Each path below is one point turned by a fixed rotation once a step. After each direction that follows a path, write how fast that rotation turns it, in degrees each step (0 if it stays still).
Each turn is a multiple of 5 degrees from 10 to 175, or 0.
Each row of a path follows its step; steps can be skipped.
Rotation 1:
step 0: [ 1.06  1.84  0.83 -3.05 -3.20 -1.72  2.92  0.88  0.29  1.71 -4.36  0.18
 -0.78  0.65  0.90 -3.85 -3.79 -2.20 -0.30 -0.69  1.54 -0.48  0.92 -2.67
 -0.80 -0.97]
step 1: [ 2.43  0.29 -1.55  1.76  1.70 -2.44  0.23  2.85  2.74  2.15 -3.45  0.49
 -0.82  0.49 -0.89 -0.31 -3.82 -1.86 -0.79 -1.36  0.89 -1.06 -0.74 -2.90
 -1.66  4.49]
step 2: [ 1.02 -1.40  0.52 -2.91 -1.39 -0.53  1.18  1.99  2.55 -1.16 -3.76 -3.96
  2.06 -1.68 -1.00  2.10 -2.58 -3.82 -0.17  2.64 -1.34 -1.78  0.99 -0.53
 -1.01  2.77]
step 3: [ 0.35  0.01 -0.72 -0.23 -1.50 -3.92  1.59  0.14  2.03  2.32 -2.84 -3.20
 -3.41 -0.75  1.98 -2.38 -3.16 -2.32 -0.16  1.90 -0.48  1.09  3.60  1.65
 -1.69 -0.34]
step 4: [ 1.40  3.12 -1.31 -1.64  2.04 -1.45  1.18  0.88  4.15 -0.36 -0.52 -1.74
 -1.40  0.93  2.90  0.14 -1.52 -1.14 -1.37 -1.16 -2.22  2.69  1.24 -2.62
 -3.77  3.30]
step 5: [ 2.47  1.67 -0.87 -2.13  0.69  0.62  1.59  0.88  0.69 -2.15 -6.30 -2.48
 -0.08 -0.63  0.30  2.79 -1.22  0.01  3.08  0.18  0.04  2.41  2.58  0.93
 -0.08  2.94]
step 6: [ 1.66 -2.41  0.57  0.33  1.52 -2.42  1.20  2.46  0.34 -0.31 -2.68 -0.98
 -2.66 -3.20  5.22  0.71 -1.41  1.65 -0.27  2.95  0.00  1.34  1.64  2.71
 -2.22  1.93]
step 7: [ 1.24  1.74  1.16 -2.56 -1.54 -0.31  5.06 -1.12  2.24 -2.83 -0.84  0.68
  0.36 -0.37  4.60  0.79 -1.66 -0.28 -2.52 -0.02  0.03  3.17 -0.90  0.82
 -3.23  0.91]
step 8: [ 0.12  3.20  0.15  0.41 -0.41 -0.88  3.49 -0.53 -1.99 -1.21 -4.54  2.99
 -4.03 -1.76  0.94  1.12 -2.11 -0.24  1.91 -0.90  0.96  2.36 -0.51 -0.43
  0.15  3.70]
step 9: [ 0.87 -1.37  2.82 -1.34  1.90 -0.70  1.47  3.09  0.18 -3.30 -3.48  2.14
 -1.13 -3.08  3.80 -0.21 -1.80  0.60  0.85  1.90 -0.14 -2.30 -1.43 -3.22
 -0.97  2.05]
[-0.49 -0.58 -0.35  1.14  0.92 -0.81 -1.25  1.19 -0.24  1.10  1.14  0.93
 -1.78 -0.37  0.59  0.09 -0.08 -0.03 -0.57  0.24  0.00  0.25  0.11  0.15
  0.18  1.71]
145
[-0.57  3.04  0.00 -0.08 -0.49  0.32 -1.00  0.50  0.40  0.92 -0.60  0.30
 -0.21 -0.44  0.25 -0.48  0.09  0.44  0.48 -1.20 -0.74  0.44 -0.92 -0.64
 -0.04 -0.02]
95
[ 0.07  0.85 -0.06  0.05  1.42 -0.70 -1.09  0.00  1.13 -0.33  0.63 -2.41
 -0.01  0.65 -0.59 -0.14 -0.22 -0.76  0.52  0.24 -0.80  0.37  1.30  0.85
  0.16 -0.13]
35
[-1.77 -0.01  0.84  0.42  0.15  1.18  0.67  0.33 -0.02  0.31 -1.09 -1.37
 -0.63 -0.53 -0.67  1.13  1.02  0.45  0.50  1.23  0.10 -0.66 -0.09 -0.55
  0.94  0.90]
110
[-0.97  0.32 -1.71  0.49  0.84  0.77  1.20 -0.19 -0.11 -0.58  0.05 -0.42
  0.17  1.41 -0.32 -0.01 -0.46 -0.23 -0.50 -1.63  0.47 -0.52 -1.02  0.74
 -0.44  1.38]
110
[-0.76  0.49 -0.17  0.45 -1.06 -0.57  1.38 -0.70 -0.05 -0.29  1.06  0.18
 -1.66 -0.31  0.11  1.31 -0.10 -1.42 -0.32 -0.29 -1.60 -0.34  0.14  0.04
 -0.10 -1.17]
85
